In the rows, 128 means zero.
One turn sends every row of this set to another row. A few are shown first. Where does it send the rows asked after them?
sivuk: [108 140 105 119 142 111 187 145 131 104 122 127 139 122 147 100 123 162
 141 137 130 135 135 149  96 119 116]
pizuz: [133 124  90 133 160 139 138 132 104 114 108  93 111  65  99 147  98 133
 100 131 113 129 147 126 144 147 111]
buri: [127 135  95 126 152 127 155 131  95 112 117  84  95  79 110 160 119 149
  94 134 104 132 143 145 137 134 103]
zev: [127 128  96 121 186 122 139 126  85 139 130  91 139  56 126 129  98 123
 116 113 102 124 105 161 159 127 132]
Kipo: [136 119 110 144 172 148 141 121  90 126 125  97 125  51 103 127  99 131
 102 117 112 135 126 151 164 133 125]
Kimor: [159 101 122 114 133 131 149 136  95 157 133  94 136  85 116 135 120 146
 131 116 150 123 130 139 133 141 116]
regeb: [ 99 166 113 122 164 108 188 144 117 102 135 124 134 118 142  97 133 150
 145 138 110 133 143 160 117 114 138]
Ran: [136 136 106 127 174 142 120 125  92 114 107 102 136  74  98 132  95 139
 139 143 131 145 143 143 151 156  92]
vuf: [101 171 101 121 157 115 179 139 128  98 134 125 133 110 130  89 126 161
 127 136 116 147 145 167 117 120 134]
bev: [115 145 119 126 146 117 177 145 126 118 138 125 145 117 152  79 126 159
 141 132 126 139 119 162 112 112 134]
Sugi: [116 140 109 134 147 108 197 145 114 115 133 116 136 114 146  93 126 168
 130 118 106 135 130 158 108 106 131]
tirez: [100 165 106 130 157 109 184 138 117  95 131 133 134 115 137  96 122 153
 136 135 115 136 134 168 113 107 128]
gov: [152 104 118 130 164 133 133 130  97 157 120  87 142  61 115 126 109 142
 116 115 137 123 130 127 151 139 115]
zopa: [113 135 120 126 156 123 179 140 129 106 146 125 148 115 150  88 137 157
 152 131 127 147 133 165 121 118 133]
Lizu: [131 131 108 132 180 138 148 130  78 122  99  77 119  69 109 139 107 160
 116 132 109 131 140 143 156 139  93]
Fifi: [151 112 117 120 156 151 142 140  93 144 105  86 136  78 109 130  89 148
 148 130 132 127 130 130 149 153 104]
lut: [150 103 100 100 159 131 138 141 100 147 121  88 154  73 127 128  91 133
 136 107 119 112 115 136 144 146 122]
kul: [133 132 109 119 167 134 110 140 114 134 111  99 135  73 109 132 100 123
 120 139 147 128 141 126 149 155 117]
vig: [106 141 113 119 159 107 194 139 127 108 132 123 141 116 149 106 139 159
 149 138 127 131 145 154 106 115 117]
geme: [136 130 129 137 150 143 148 126  80 137 146  97 113  67 114 126 116 129
 112 128 114 139 109 169 162 123 142]
lamop: [133 129 123 135 178 145 138 134  79 145 114  77 125  63 117 121  94 138
 135 136 111 136 117 148 163 134 119]
Kel: [113 145 105 107 143 109 192 139 130 118 130 123 141 116 138  96 125 166
 143 130 133 129 148 142  97 124 119]
Bikov: [113 137 116 126 151 116 199 151 116 107 141 111 135 120 145  94 130 164
 141 124 103 136 137 151 112 113 140]
pef: [131 150 109 114 150 128 105 132 110 118 125 112 130  90 102 141 123 127
 123 151 153 139 144 155 141 151 107]
giv: [112 150 124 115 149 120 188 138 125 127 140 125 143 102 146  75 126 154
 147 134 135 139 121 166 124 111 142]
fali: [134 125  81 106 173 134 112 135 113 113 120 111 149  80 113 132  95 123
 134 128 130 133 131 145 137 158 106]
sobi: [112 139 107 124 155 110 208 136 121 118 138 105 124  99 151  91 129 173
 126 122 105 141 137 157 114 108 129]
rit: [127 125  72 109 182 128 145 127 102 108 112  96 132  64 116 151  99 140
 106 117 106 122 136 152 146 135  97]

Sugi moves to bev
zev moves to lut
Now find these:
Fifi moves to Ran
Kimor moves to pef
pizuz moves to Kipo
giv moves to Kel
regeb moves to Bikov

